0: [135 139 129 129 124 119 116 145 126 124 112 120]
1: [132 101 117  69 114 132 116 126 132 131 133 117]
2: [124 141 112 153 137 123 141 117  90 169 125 133]
3: [100 134 157 120 125 161 147 141 171  79 135 119]
4: [133 142 118 147 140 111 144 126  83 131 128 119]
5: [ 89 121 142 160 124 139 139 137 167  64 139 133]
6: [ 66 143 173 176 145 140 155 141 181  33 138 132]
7: [123 168 162 167 137 144 166 134 110  98 106 109]
8: [141 115 113 126 125 125  97 113  88 173 111 102]
9: [135 147 166 165 118 131 160 108 110  81 124 116]
10: [152 168 140 104 107 136 125 154 232  87 153 118]
11: [164 126 110  76  76 143  99 161 229 102 143 134]
12: [117 151 142 192 124 140 138 116 123 154 109 120]
13: [157 114 135 144  99 136 154 113 108  90 142 129]
14: [145 113 106 136 126 151 123 151 120 125 126 124]
15: [115 101 106  91 102 101  98 139 128 138  74 122]
16: [147 137 153 124 119  75 147 108 102  86 103 131]
17: [114 103  94 166 182 157 159 115  52 168 160 145]
18: [143  95  95 130 160 108 110 111  36 196 115 142]
19: [125 106 107  95 104 160 110 146 157 136 140 105]
20: [170 143 106  59  72 127  97 182 218  80 142 121]
21: [185 146 112  45  58 155  55 175 255  81 139 112]
22: [103 112 146 154 125 134 115 101  97 128 125 102]
23: [143  97 120 125 114 111 110  90  93 137 140 116]
24: [146 135 127 105  91 123 112 128 154 138 120 106]
25: [134 145 130 104 125 129 109 160 161 124 108 120]
26: [117 124 105 146 138 164 148 107 154 165 135 151]
27: [132 155 135 136 141 109 130 138 112 114 117 111]
28: [ 32 207 197 210 200  78 162 123 118  77  80 121]
29: [130 102 142 175 133 113 116 103  76 129 127 131]
30: [119 124 149 113 102 178 119 140 161 114 128  96]
31: [162 129 114  80  97  96 136 106 129 151 138 148]
32: [149  89  91 205 157  82 146  80   0 222 106 165]
33: [170  84  88 117 135  83  78 105  70 205 127 144]
34: [113 117 137 184 147  72 142  57  50 165 108 110]
35: [178  82  67  66 104 138 110 120 151 185 139 170]
36: [186  65  61  65  94 142  97 113 153 195 144 176]
37: [ 97 133 155 118 105 135 114 145 227  55 130  99]
38: [ 79 143 187 155 167 161 159 109  85 108 110  97]
39: [102 159 171 149 125 145 168 147 155  59 125 134]
40: [ 94 134 142 102  81 125  94 114 238  81 120  75]
41: [133 104  92 115 156 105 110 115  66 175 126 142]
42: [130  96 102 128 152 175 121 136 108 147 152 143]
43: [ 99 106 123 182 177  69 109 107  58 155  78 157]
44: [156  79 100  37  83 182  71 152 195 124 143 111]
45: [137 133 106 111 132 127 112 180 103 120 147 105]
46: [161 113  85 141 138  92 134  95  51 206 112 162]
47: [132 140 123 144 141 109 121 125  77 162 113 123]
48: [168 100  95  69  83 146  81 172 184 129 132 135]
49: [119 157 169 177 153 150 175 102  60 161  96 120]
50: [167  72  66  93 108 146 106 113 141 211 140 184]
51: [ 83 152 172 142 154 164 160 153 140  57 122 116]
52: [146 110 137  74 103 163 125 131 132 112 126 103]
53: [147 106 116 114  92 128 119 122  91 159 150 144]
54: [141  99  89  86 126 127  93 129 121 178 133 140]
55: [125 132 147  82  89 134 106 132 212  75 149 102]
56: [126  93  76 149 172 163 161 114  47 191 161 150]
57: [204  98  55  32  39 140  36 143 215 182 182 137]
58: [171  90  80 128 120 148 115 150 107 145 124 137]
59: [140 121 113  79 116 118 123 127 129 134 135 127]
60: [154 122 107 153  87 120  88 124 120 182 123 105]
61: [122 137 147 133 129 157 145 137 139  97 153 125]
62: [136 164 152 135 132 116 139 148 137  97 112 111]
63: [141 124 122 119 112 121 144 106 101 133 139 141]
64: [ 67 177 198 206 230 129 208 117  73 102  99 118]
65: [145 123 135  89 107 132 101 124 149 125 113 100]
66: [114 124 174 113 107 164  72 162 202  79 140  80]
67: [139  94  93 157 136  97 104  87  53 201 137 149]
68: [141  64  78 176 164 134 130 113  20 181 156 159]
69: [108 139 154 126 109 167 122 148 176  92 132  93]
70: [115  82  85 139 137  48  75  85  62 193  82 145]
71: [135 130 116 145 129 102 133 132 118 150 121 166]
72: [146 144 131  97 123 110  91 128 153 146 142 109]
73: [134 129  95 137 146 107 143 119  77 147 138 131]
74: [126  99 153 159 158 135 104 105  71 141 143 117]
75: [102 177 165 153 130 131 158 138 207  70 119 128]
76: [141 104 140  78  70 144  70 121 224  95 149 107]
77: [185  82 113  75  71 145  73 126 158 135 141 107]
78: [ 91 178 167 162 175 145 149 160 167  88 137 124]
79: [127 114 110 130 165 113 124 118  54 171 117 142]
80: [167  84  89 113 133  94  78 108  67 206 133 143]
81: [121 151 156 169 144 142 159  97  61 174  97 114]
82: [ 90 119 117 176 170  64 101 115  74 164  79 158]
83: [113 130 121 101  73 129 101 118 234  91 134  72]
84: [ 88 140 162 126 117 136 115 139 209  58 130  95]
85: [ 85 158 149 137 154 163 158 167 186  77 131 115]
86: [124 149 151  88  78  93 125 139 206  89 125 145]

[ 85 205 181 148 142 135 153 153 225  57 157 109] 75 85 78
[132 134 160 164 128 124 150 105  89  93 124 130] 9 13 7
[143 133 159 155 120 123 147 115  86  91 123 132] 9 13 16
[112 120 116 122 136  78  78 126 124 150  68 135] 15 0 8
[174 102  78  89  88 136  93 162 174 150 137 143] 48 77 35
[148 114  97 129 129 113 130 119  78 145 127 128] 73 4 63
[125 132 132 155 152 103 134 129  87 116 127 131] 4 27 47
[129 109 119 166 160 155 149 115  70 163 155 149] 17 56 2
[ 79 133 181 215 203 107 177 108   5 112 111 117] 64 49 38
[180 119 107  99  93  81 131 122 138 107 134 147] 31 59 63
[113 119 138 112 103 169 116 140 163 126 136  99] 30 19 69
[102 171 177 178 148 147 169 137 111  92  98 107] 7 38 9
[153 111  97 129 126 151 124 152 109 128 127 130] 14 58 42
[136  93  69 136 160 162 157 116  45 183 165 148] 56 17 68
[179 127  95  53  59 140  96 148 230 114 155 145] 11 20 48
[142 118  91  84  93 116 105 125 123 189 141 137] 54 53 31
[ 93 120 157 159 142 113 120  95  92 120 125 118] 22 29 74
[173  82 100 152 159  97 104 104   0 210 102 141] 18 46 67
[124 126  94 131 132 156 150 130 171 144 133 167] 26 14 71
[175 138 103  52  68 127 110 170 189  93 140 126] 20 11 48
[107 108 147 148 130 127 117  98  95 128 131 113] 22 29 74
[156  89  73 120 133 142 125 109 100 208 134 187] 50 54 46
[132 120 104 148 144 112 132 117  71 146 129 127] 73 4 47
[ 79 149 137 143 160 154 148 154 180  95 131 121] 85 78 3
[136  92 108  70 106 139 104 130 146 134 140 122] 1 19 59
[163 133 115  95 103 103 132 110 121 164 138 152] 31 63 59
[115 201 177 128 130 130 141 132 191 103 157  97] 75 78 69
[121 162 148  85  80 108 132 147 206  87 128 144] 86 55 10
[101 123  99  93 120  91  83 170 196 108  99 149] 25 15 86
[111 123 142 101 109 114 104 144 194 102  78 120] 25 86 65
[139 143 132  97 118 130  98 166 155 139 114 113] 25 24 65
[ 85 150 150 168 197 149 156 130  86 129 117 119] 38 49 7
[120 113 137 121 137 149 152 111  91 114 126 134] 63 4 22
[159  95 109  63  86 139  72 127 171 151 116 103] 77 48 65
[125 130 150  96  98 134 106 130 191  87 156  99] 55 69 37
[148 137 147 119 117  78 155 109 101  98 105 138] 16 63 27
[115 129  99 151 148 153 144 109 133 167 131 141] 26 2 42
[166  83  78 110 118 145 120 101 106 223 129 184] 50 35 36
[124 161 112 106  99 137 139 169 236  77 135 124] 10 37 55
[160  94  89 133 141 114 144  82  46 213 139 187] 46 67 18
[119 123 136 147 182 120 131 116  51 166 114 141] 79 47 2
[112 170 190 130 113 111 141 125 197  85 112 140] 75 39 86
[125 169 147  67  64 108 108 155 238  68 133 140] 86 55 10
[131 121 155  88  94 166  79 171 212  77 140  86] 66 55 76
[152  87 130 104  89 137  68 128 193 113 148 123] 76 77 48
[150 136 123 111  96 124 110 129 150 149 110 111] 24 65 72
[161 112  58  77  91 134 109 151 173 142 149 128] 48 19 35
[ 75 146 171 177 128 161 154 150 188  35 143 124] 6 5 39
[ 54 154 176 155 172 172 159 154 155  49 138 100] 51 6 85
[ 84 123 198 249 233  82 211 105   0 133 127 155] 64 49 34
[157  95  78 129 140 107 143  71  37 206 114 151] 46 18 67
[251  43  34  39  10 143  26 151 169 191 168 155] 57 36 77
[112 206 180 120 132 142 157 148 212  85 145  99] 75 85 10
[121 127 139 150 125 175 167 128 138  86 150 121] 61 3 5
[ 64 156 177 183 179 141 157 110  99  83 114  91] 38 7 51
[ 88 181 200 204 205 119 183 109  58 137 116 110] 64 49 38
[138  80  85 175 160 143 132 120  29 183 157 152] 68 56 17
[119 132 150  97  95 134 119 133 196  82 146 100] 55 37 69
[123 164 142  68  71 112 124 146 233  85 139 151] 86 10 55
[148 106 124 145 162 105 116 111  57 149 119 143] 79 41 47
[147  88 115 127  98 135 105 112 119 127 134 120] 23 53 14
[126 102  96 182 173 152 150 122  47 164 159 134] 17 56 68
[107 120 117 167 180 144 168 107  56 136 150 125] 17 73 4
[116 119 103 103 111 164 130 152 195 114 189 132] 19 61 30
[133 123  60  98  94 132 113 151 177 154 142 130] 19 48 24
[144 124 144 177 126 119 152  93  71 119 137 127] 29 4 9
[127 108 140 125 140 143 148 104  85 127 115 145] 63 4 29
[178 137 102  44  68 126 103 174 197  89 141 124] 20 11 48
[149 122  85 132  95 119 108 142 131 159 145 110] 60 24 14
[ 88 129 178 163 172 168 149 118  86 131 127 132] 38 49 74
[112 134 152 114 115 169 154 143 181  68 131 108] 3 69 85
[143 180 155 113 113 129 133 157 227  77 152 124] 10 75 55
[153 145 137 133 143 113 119 123 101 159 130 119] 47 4 2
[156 126 144 110 107  82 151 106 106  89 101 135] 16 63 13
[144 127  99 120 128 148 153 121 149 157 133 175] 26 71 63
[107  88  96 158 150  55  86  93  39 186  74 140] 70 43 82
[120 113 147 166 130 121 116 107  79 144 121 135] 29 74 22
[ 88 137 142 160 197 171 169 142  77 104 140  99] 38 7 51
[106 114 158 108 110 156  64 170 195  93 133  95] 66 69 30
[164  88  77 123 138 102 137  85  42 220 111 179] 46 18 67
[142 132 137 139 100 135 148 122 131 104 137 124] 13 61 63
[109 168 157  94  95  98 145 152 212  63 122 149] 86 75 10
[143 138 138 103  86 130 117 136 174 121 120 101] 24 65 25
[120 122 146 113 130 169 137 120  94 132 128 104] 22 52 61
[113 115 118 161 179 123 137 109  49 159 125 124] 79 17 73
[ 61 160 174 149 169 174 167 152 152  54 144 104] 51 85 78
[157  61 134 110 111 127  36 130 153 119 144 110] 77 65 19
[131 111 101 134 114 104 126 130 126 153 119 168] 71 63 53
[ 72 153 163 135 152 168 161 161 187  59 154 109] 85 51 3
[121 160 145  80  77 105 126 151 212  87 132 144] 86 55 10
[123 162 150 149 132 144 164 145 118 102 105 112] 7 62 27
[122 123 137 112 102 177 108 151 165 122 136  89] 30 19 69
[133 128 142  83 105 105 127 126 134 129 120 137] 59 1 24
[ 71 173 175 127 144 109 151 153 203  64  98 141] 75 85 39
[128 126  85  74  85 169 115 151 255 128 135 155] 11 48 20
[118 141 169 167 147 116 162 108  75  85 139 138] 9 7 4
[119 105 111 177 178 136 166 106  20 161 144 137] 17 56 68
[160  95  90 135 146 107 150  78  37 214 113 181] 46 18 67
[128 122 130  98  69 135 102 103 203 111 138  78] 83 55 76
[178 129 109  62  57 147 113 161 175 132 120 111] 48 11 77
[ 90 156 180 209 218  94 179 117  26 117 100 131] 64 49 38
[130 114 140 160 125 110 129  80  74 147 130 114] 29 22 23
[112 161 155  87  90  97 136 141 202  71 119 143] 86 55 37
[147 171 140 116 108 137 135 149 238  86 139 123] 10 55 37
[152 135 120 100  65 130 102 112 189 134 130  87] 24 65 83
[149  78  64  94  87  91  68 135 122 178 105 144] 54 15 35
[127 139 117 125 146 124 122 170 110 108 146 110] 45 27 0
[138 134  89 149 142 145 152 114  99 185 123 157] 2 73 26
[ 71 176 140 181 181  84 145 146 118  90  83 119] 28 7 27
[170  80  80 128 138  96 143  69  17 222 114 182] 46 18 67
[146 127 119 128 108  97 129 131 125 151 128 176] 71 63 31
[ 73 140 183 167 193 136 158 107  39 122 117 114] 38 49 64
[118 144 120 126 135 127 127 174 124  92 144 106] 45 27 0
[142 106 108  74  97 163 129 134 176 106 179 122] 19 52 1
[135 121 151 159 196 112 146 120  23 143 110 138] 79 74 47
[148 177 149 110 112 139 137 158 237  67 155 119] 10 55 37
[137 108 104 116 136 114 106 118  77 161 114 109] 8 41 47
[168 142 113  66  79 123 107 169 214  79 153 122] 20 11 10
[119 155 158  91  88  96 137 144 192  79 130 142] 86 55 10
[147  78 127  69  92 141 100 105 100 160 121 113] 1 53 54
[177 130 109  64  75 129  68 160 193 140 126 126] 48 11 77
[185 139 107  64  80 125 117 177 187  90 137 128] 20 11 48
[157 139 135 121 116 110 146  95 112 144 133 134] 63 31 23
[ 95 182 164 173 120 148 149 153 207  56 126  87] 75 85 84
[127 133 116 119 136 163 156 147 152 102 168 119] 61 3 14
[143 128 157 143 131  72 140 106  91  90  93 137] 16 27 9
[102 171 179 184 142 158 167 131 119  91 106 100] 7 9 38
[124 129 118  80  69 132  86 113 238  93 139  76] 83 40 76
[139  80 104  74 102 135 105 127 133 137 142 134] 1 59 54
[144 122 111 133 119 103 129 121 121 159 129 175] 71 63 53
[ 72 140 213 232 222  98 184 105  37  78 111 121] 64 28 38
[163 120 104  89 107 102 119 103 115 170 129 154] 31 53 54
[151 159 138  87 101 142 118 156 209 107 154 114] 10 55 11
[116 121 115 122 169 108 123 121  72 158 114 135] 79 41 47
[165  66  63 101 112 135 103 108 118 219 130 179] 50 36 35
[141 181 139  47  58 175  62 152 255  50 142  75] 21 55 20
[134  95 120  73 106 133 106 125 125 136 138 130] 1 59 52
[154  73  69 110 130 121  97 148  77 141 136 136] 58 41 54
[137 180 146 113 108 135 136 152 242  82 152 122] 10 37 55
[155 177 138 102  97 144 133 158 243  82 159 116] 10 55 11
[152  85 111 135  83 116  70  80 119 171 120  97] 60 23 8
[ 59 143 171 209 229 147 206 119  58 112 146 128] 64 38 49
